In the rows, 128 means zero.
The same turns and mirrors carry the whole set onto itself and the rows of a family onto each other. Which other rows belong to the same family as each row named below? List them in the order they appear above.
These 30 rows form 5 families of 6 rows each.
Gapiz: [113 128 113 149 131 122 124 109 160 162 145 107 134 162 128  84 112 100
 112 164 130]
Fulol: [156 112 133 122 125 177  98 105 122 162 125 134 143 122 136 139 134 108
  98 156 145]
lop: [114 133 103 148 110 107 137  97 125 159 111 104 118 151 123 100 127 109
 131 161 109]
rukof: [101 154 108 147 112 130 150 106 137 155 122  94 112 140 125 113  94 116
 130 138 117]
Lut: [113 138 110 142 111 124 147 112 142 168 124 100 116 159 146  84 122 113
 119 172 130]
fides: [134 140 147 128  92 150  89  98 106 128 122 139 136 113 128 133 115  99
 105 128 134]
kogin: [110 127  92 139 125 124 131  90 161 147 138  99 113 144 125 103 119  94
 116 161 103]
gim: [143 133 149 128  97 163  84  95 122 152 120 139 114 126 128 137 131 108
  91 131 148]
Tuv: [116 125  88 140 132 121 134  89 146 157 131  97 111 144 123 108 119  93
 122 152 109]
fipo: [116 129 103 148 128 113 144 109 125 166 132  99 133 156 130  92 105  98
 132 149 130]
dukan: [115 148  96 150 116 133 131 106 153 170 119 101 105 150 122 103 110 109
 142 169 135]
Buzu: [152 121 150 127 119 152 105 111 107 127 119 131 141 111 138 140 111  93
  86 146 136]
revi: [150 124 157 127 107 160 109 108 119 140 120 135 123 116 144 137 114 101
  75 154 137]
gake: [135 138 146 128 115 159 107 116 116 159 124 133 138  99 148 149 136  89
 109 140 156]
Zami: [135 132 156 117 115 160  90 110 121 154 117 130 115 117 159 122 138 106
 104 145 162]
besas: [112 123 110 157 124 105 119  94 142 161 134 113 127 159 106 102 115  98
 121 151 114]
bavop: [112 128  95 141 117 125 142  89 151 160 129  99  99 145 130 107 116  98
 119 157 105]
guk: [132 139 155 133 101 162 112 110 119 161 130 139 130 105 149 148 126  89
 101 140 152]
nuv: [114 130 111 148 115 115 120  97 158 164 124 107 113 159 123  95 137 112
 110 172 114]
tav: [142 141 135 117 104 156  90 109 104 136 102 126 129 112 136 132 147 108
 106 140 144]
Dob: [156 123 145 124 116 157 115 113  99 142 107 127 124 112 145 140 121 102
  90 148 141]
finis: [110 145  94 149 123 125 124 108 150 152 123 102 125 145 117 103 103  98
 150 165 128]
Vaf: [145 116 142 131  95 166 120  94 104 156 134 148 141 118 137 141 101 102
 103 139 132]
Dinur: [127 142 154 130 102 159 107 114 121 147 131 137 147  97 149 144 128  86
 105 145 146]
nurip: [125 136 152 117 108 147 103 110  97 132 116 129 136 104 158 121 125  98
 120 136 152]
bug: [128 127 166 127 110 152  90 100 117 147 138 139 128 118 147 125 108  95
 104 129 155]
vuv: [107 144 106 154 111 132 121 102 167 157 134 108 115 150 119 100  98 102
 133 169 130]
Gotu: [111 140 104 150 146 134 122 109 159 167 135  94 118 148 108 115 106 109
 120 137 130]
vaka: [102 154 106 139 124 139 128 118 169 145 122  91 120 138 131 103 124 121
 115 164 118]
Nosof: [138 126 135 120  95 169 115 109 111 133 117 135 152 106 151 128 129 109
 108 167 127]

The rest of the family of kogin: Tuv, gake, bavop, guk, Dinur
The rest of the family of tav: Gapiz, Lut, fides, gim, fipo
The rest of the family of nuv: lop, Zami, besas, nurip, bug

The same turns and mirrors carry the whole set onto itself and the rows of a family onto each other. Which other rows belong to the same family as each row named below? List them in the order they appear above.
These 32 rows form 4 families of 8 rows each.
reke: [137 126 123 142 114 136 126 118 132 126 157 145  88]
Guzon: [121 134 108 129 154 140 133 138 124 153 161 146 129]
koz: [154 129 127 152 118 104 106 121 113 115 137 119 119]
gekit: [126 136  99 140 141 140 143 125 145 162 140 142 132]
Ziv: [116 125 130 104 145 136 134 129  95 127 106 131 151]
zage: [138 124 114 138 116 143 137 123 140 125 153 152  93]
Bipu: [115 152 147 126 124 139 153 114 143 122 116 146 107]
zuka: [128 114 101 129 139 146 131 135 148 152 150 143 139]
kuli: [148 125 105 130 151 115 102 126 123 139 138 123 149]
bonir: [118 135 124 111 122 133 115 140  93 125 117 112 152]
tezo: [117 134 143 129 116 148 149  99 139 102 120 144 112]
zomok: [134 143 129 151 134 130 123 116 139 127 150 147  90]
dopo: [131 127 132 129 109 134 147 130 112 101  96 114 111]
Letuz: [103 123 131 122 138 147 142 118 137 135 118 121 163]
pazi: [120 140 126 105 144 132 121 111 101 117 111 123 155]
Vazen: [113 135 150 136 112 144 143  98 135 104 117 128 114]
Nul: [113 148 140 148 123 143 144 111 148 109 109 119 112]
dupip: [125 115 105 128 139 140 125 137 133 157 159 138 137]
Mezi: [149 112 114 157 124 112 104 123 122 116 125 125 103]
Mag: [132 144 132 116 109 135 134 127 106  95 110 114 109]
Sog: [100 140 120 126 144 152 155 132 132 134 119 117 151]
Kob: [110 117 125 108 140 132 129 137  92 119 109 125 146]
zib: [104 146 126 124 142 149 140 113 145 147 111 139 144]
kanod: [130 112 111 127 152 119  95 127 103 139 134 142 134]
rege: [106 124 129 120 139 149 143 113 147 129 117 135 158]
Pem: [142 115 110 129 155 120 100 125 113 149 132 144 137]
tas: [161 129 110 140 117 118 115 141 128 117 137 115 102]
rego: [134 133 141 133 106 119 122 137 114 103 109 102 130]
rofe: [137 141 119 141 124 131 155 127 142 137 145 148  95]
tur: [158 118 114 156 121 118 113 126 129 122 124 126  98]
Nela: [127 118 128 136 112 125 137 133 111  97 100 107 115]
disu: [140 129 110 131 134 119  97 123  91 136 143 129 142]

The rest of the family of zuka: zage, tezo, Mezi, Kob, kanod, rege, Nela
The rest of the family of Nul: Guzon, kuli, zomok, pazi, Mag, Sog, tas
The rest of the family of reke: Ziv, dopo, Letuz, Vazen, dupip, Pem, tur
The rest of the family of disu: koz, gekit, Bipu, bonir, zib, rego, rofe

The same turns and mirrors carry the whole set onto itself and the rows of a family onto each other. Which other rows belong to the same family as each row named below? List them in the order they appear above.
These 32 rows form 4 families of 8 rows each.
buz: [117 121 127 129 108 149 114 149 126  98 114 125 138 102  81 123 126 123
 132 143 131 134 124 126 126 112  85 117 111 133 131 153 151 107 137 119
 124 128 102 139 122 110]
Zipof: [ 81 114 150 150 128 169 123 131  94 136 133 129 133 126 116 130 164 162
 144 140 118 100 115 147 131 139 114 132 126 139 124 136 120 121 131 157
 113 111 136 134 140 123]
vubam: [ 80 121  94 138 133 152 130 129 142 117 151 142 150 149 128 136 165 143
 132 147 121 152 125 114 131 116 135 123  99 130 128 141 110 108 124 110
 129 138 117 115 117 128]
vobo: [154 151 106 116 125 116 128 131 165 123 122 118 122 140 137 138 113 118
 138 107 143 167 135  99 137 122 119 127 119 120 126 107 132 128 108 117
 143 130 116 137 116 135]
tavo: [108 141 160 117 108 134 141 150 139 141 166 141 136 131 117 121 140 108
 166 131 130 136 121 124 132 162 105 136 136 134 131 104 120  98 113 128
 124 151 115 138 109 117]
Liguv: [118 144 145 135 142 122 137 115 142 154 135 124 126 145 169 125 144 147
 121 120 106 135 123 119 147 141 154 133 124 125 125 105 102 134 107 154
 133 121 148 112 129 151]
Nazu: [ 97 127  91 137 129 143 139 138 148 126 139 137 147 159 131 131 166 135
 126 140 140 146 129 124 133 122 139 135  94 131 129 149 103 105 141 122
 123 140 120 139 111 122]
sater: [119 123 107 130 142 143 120 110 116 122  95 113 117 113 132 124 115 158
 108 117 125 134 130 119 142  93 125 112 113 121 120 152 124 136 132 130
 126  90 129 113 133 131]
bet: [139 157 113 112 111 103 123 131 165 126 128 128 129 133 128 145  98 119
 143 108 147 160 131 110 140 113 121 111 112 124 123 114 135 123 114 122
 139 113 121 134 117 141]
tama: [116 137 142 144 141 121 142 128 127 162 138 125 134 154 175 129 142 150
 123 111 119 120 114 114 136 139 148 138 122 136 136  88 124 129 120 141
 132 120 138 113 131 146]
nozi: [135 140 168 128 122 132 117 127 105 132 118 109 104 107 116 118 101 136
 141 120 111 114 114 124 143 151 100 114 143 135 114  93 151 137 108 150
 132 100 125 120 135 126]
votos: [117 125 101 142 162 134 121 114 118 127 106 115 125 117 128 136 112 154
 100 123 121 142 118 113 151 106 122 113 127 144 124 152 118 150 137 139
 123  95 134 124 127 132]
lila: [116 144 137 138 147 124 139 115 130 159 146 129 114 154 170 124 142 141
 135 114 121 134 129 123 143 147 147 130 130 119 114  94 104 137 108 156
 132 114 148 116 124 140]
fivi: [ 88 128  92 140 133 151 138 130 149 120 152 141 149 144 126 135 170 132
 139 136 138 150 127 115 131 120 143 133 106 124 132 142 102  92 131 118
 137 133 124 123 129 128]
Mak: [112 141 155 134 112 132 136 157 144 135 166 140 140 141 119 125 152 109
 159 141 125 135 121 128 122 169 107 139 129 131 123  93 131 109 110 142
 130 151 120 143 114 120]
vod: [ 91 105 148 145 134 173 124 134 100 131 131 136 130 122 125 113 159 146
 117 146  99  95 122 147 126 146 115 135 134 128 122 129 122 119 130 162
 117 104 126 120 127 119]
Dod: [ 91 119  88 136 135 140 138 130 148 120 158 132 147 143 125 128 154 144
 140 140 121 149 127 119 119 123 144 120  91 127 141 146 104 104 116 117
 131 133 125 116 115 130]
siga: [151 154 110 115 125 105 133 132 159 121 125 117 120 140 131 121 103 109
 124 117 133 161 128 101 144 134 125 115 111 123 120 108 135 117 118 114
 142 127 109 126 108 127]
Beku: [140 158 112 121 118 102 131 130 160 127 127 119 123 135 125 133 111 120
 150 111 152 173 130 103 142 114 118 114 108 123 123 117 131 125 112 116
 138 137 124 134 119 135]
Pepab: [146 136 167 120 119 128 125 138 112 133 105 111 105 110 124 115  99 135
 130 122 118 121 120 131 137 140  90 123 137 129 113 101 144 156 110 157
 118 106 124 128 127 121]
givub: [155 143 168 129 121 122 125 135 117 142 110 114 103 109 121 112 105 124
 136 111 128 116 126 134 137 145  98 126 141 121 115 104 146 136 121 163
 127 104 132 140 130 126]
dur: [115 144 158 123  91 140 136 147 136 132 153 131 125 149 117 117 156 118
 168 132 127 121 126 135 126 167 115 137 112 122 121  96 137  92 111 132
 132 144 113 138 120 119]
zoz: [124 124 102 148 145 140 115 112 120 118  94 112 117 126 134 126 127 157
 102 123 119 132 129 125 137  98 126 112 106 117 113 145 136 147 131 143
 132  90 136 114 135 137]
mizap: [142 144 174 128 120 134 116 135 111 140 102 121 106 114 123 121 112 120
 127 116 132 118 124 132 146 136  89 127 150 125 101 100 150 139 126 157
 124 109 126 138 131 123]
Donud: [122 149 167 124 105 141 141 154 145 135 161 138 136 143 116 126 152 122
 160 133 133 132 127 133 124 160 103 137 125 129 128  88 132  96 108 139
 135 136 109 128 115 112]
Ker: [108 143 142 139 143 122 143 125 137 154 140 134 116 147 169 126 145 154
 126 123 114 124 120 104 142 138 139 150 132 129 128  99 112 135 111 158
 133 119 147 110 128 148]
fis: [118 131 117 119 113 152 112 136 125  95 119 122 115 112  73 124 124 120
 147 146 132 142 130 133 140 132  90 108 116 129 108 157 130 113 131 129
 124 117 108 146 118 104]
divol: [114 117  93 138 144 138 119 117 115 116  97 116 117 113 136 125 114 147
 108 126 123 137 119 112 142 102 132 117 115 122 115 155 115 150 133 137
 121 100 139 121 141 136]
gek: [ 94 106 150 155 144 172 130 133  94 134 134 126 123 125 122 102 168 145
 125 149 105 108 120 140 127 145 112 136 130 129 120 135 118 121 130 153
 116 130 129 120 128 112]
laten: [ 81 114 151 147 126 161 134 139  97 129 135 135 131 114 113 111 157 149
 130 156 114 103 112 148 129 139 114 129 123 132 117 136 116 118 132 159
 113 109 132 113 137 112]
noz: [114 118 117 129 111 154 119 148 117 103 125 129 128 112  82 124 124 119
 145 138 144 134 127 128 122 120  77 117 118 127 120 140 151 109 138 122
 122 120 102 141 119 100]
Fenet: [129 120 116 121 109 156 116 145 125  97 116 118 139 107  81 125 122 113
 141 139 142 147 129 143 126 125  94 108 112 123 114 142 137 110 131 123
 122 121 101 139 127 102]

The rest of the family of votos: Zipof, Nazu, tama, nozi, siga, dur, fis
The rest of the family of Ker: vobo, fivi, Pepab, Donud, divol, laten, Fenet
The rest of the family of Beku: vubam, Liguv, sater, Mak, vod, givub, noz

The same turns and mirrors carry the whole set onto itself and the rows of a family onto each other. Which other rows belong to the same family as each row named below? List them in the order they appear above.
These 28 rows form 7 families of 4 rows each.
ripel: [112 129 144 142 145 108 132 118]
Pob: [124 149 129 141 114 135 137 153]
von: [112 119 152 142 146 119 136 125]
meki: [160 145 127 103 111 136 126 148]
mafad: [120 125 159 144 145 116 140 125]
fik: [156 146 130  99 104 136 112 127]
fipus: [123 124 139 137 151 109 144 138]
rim: [158 118 136  99 147 112 133 132]
Gevik: [146 103 143  96 139 114 120 119]
lak: [114 146 139 139 107 147 127 140]
kunu: [146 129 130  99  98 140 111 138]
zuzes: [150 118 145 100 143 106 123 109]
tozo: [114 143 134 140 102 138 121 143]
zim: [150 110 152  99 143 121 124 116]
kel: [158 138 128  99  96 128 121 133]
todod: [116 155 130 140 106 136 123 133]
mup: [108 111 143 139 143 112 132 128]
vep: [154 134 134  96 101 140 110 135]
koro: [148 108 148  98 142 111 120 118]
dugis: [109 136 131 140 105 139 123 142]
raka: [115 122 142 143 138 101 143 124]
pab: [118 148 129 143  97 129 133 141]
Kikad: [158 115 159 102 143 114 126 117]
zub: [153 139 141  98 105 147 115 133]
Pufo: [161 142 144 104 102 142 117 134]
liki: [111 118 148 142 140 113 133 126]
Lon: [152 110 141  99 136 102 130 116]
zok: [124 152 145 144 106 142 128 140]

The rest of the family of fik: ripel, zuzes, todod
The rest of the family of koro: tozo, vep, liki
The rest of the family of zok: mafad, Kikad, Pufo
The rest of the family of pab: kel, raka, Lon
The rest of the family of fipus: Pob, meki, rim

The same turns and mirrors carry the whole set onto itself and the rows of a family onto each other. Which other rows belong to the same family as each row named below? List them in the order they appear above.
These 32 rows form 4 families of 8 rows each.
tok: [119 119 151 123 127 115 148 150 123 124 145 139 139 162 154 127]
Falad: [137 140 122 102 127 141 114 112 160 125 112 121 131  83 136 113]
tezuv: [163 140 111 102 121 129 136 124 148  92 134 133 133 121 125 119]
tel: [141 140 106 110 123 133 115 116 151 122 121 119 118  83 137 121]
Pipo: [110 130 157 132 139 118 122 141 108 153 121 131 116 139 151 139]
Fil: [155 137 116 102 122 134 136 126 163  95 133 136 138 120 124 108]
Miz: [111 139 110 110 142 120 147 122 119 101 124 144 128 147 119 135]
Durez: [125 132 150 126 115 139 109 134 153 161 138 118 137 101 164 125]
sof: [141 116 156 116 113 128 137 147 154 127 157 137 149 121 164 110]
puvif: [105 146 106 104 153 127 117 124 130 124  96 126 106 106 150 132]
sedut: [149 129 143 114 113 136 119 150 159 125 160 132 152 128 159 113]
geli: [114 129 154 118 119 130 114 142 154 161 133 122 130 101 171 120]
dubi: [146 118 144 113 109 127 115 139 148 129 166 139 147 122 163 124]
Puse: [108 156 107 119 143 124 124 118 123 125 105 128 100 105 131 139]
sarap: [148 124 152 124 115 137 135 141 150 123 161 139 155 129 157 114]
vav: [119 129 146 133 131 122 148 144 117 126 146 140 139 165 149 134]
zonef: [126 137 152 126 136 126 143 155 122 116 147 145 140 163 149 126]
siner: [129 156 114 112 139 121 145 127 117  95 119 141 117 143 120 139]
sabi: [ 95 138 145 136 133 126 120 137 121 162 122 122 122 137 156 141]
tonaz: [145 126 119 103 129 139 119 126 156 119 107 127 118  82 136 109]
Tozil: [ 97 147 107 109 145 127 116 114 128 133 100 118 115 113 136 135]
komib: [122 123 149 123 112 127 104 137 142 164 137 128 121 100 155 131]
Doma: [110 142 105  99 139 119 142 133 124  99 120 148 116 143 130 142]
risup: [117 128 136 128 118 133 104 144 153 164 139 116 124 102 160 121]
Vavar: [135 126 151 121 136 119 131 144 114 115 148 142 142 161 159 131]
Gotad: [ 95 137 145 141 142 124 125 149 116 154 127 128 114 136 149 134]
Kime: [150 124 114  96 117 129 143 134 150  95 130 149 128 120 119 118]
domim: [151 133 124 102 121 134 147 121 149  93 136 146 142 116 119 113]
vir: [ 93 133 148 124 134 117 125 146 124 156 122 124 121 141 162 138]
ved: [120 150 115 110 142 123 150 130 129  94 121 147 123 150 118 128]
zazuk: [127 139 107 109 127 135 114 119 163 129 115 116 119  86 136 111]
loti: [ 94 152 107 119 150 124 127 121 131 126 104 127 102 116 130 130]

The rest of the family of komib: Pipo, puvif, dubi, tonaz, Doma, Vavar, Kime
The rest of the family of Miz: Falad, sedut, zonef, Tozil, risup, Gotad, domim
The rest of the family of zazuk: Fil, Durez, sarap, vav, sabi, ved, loti

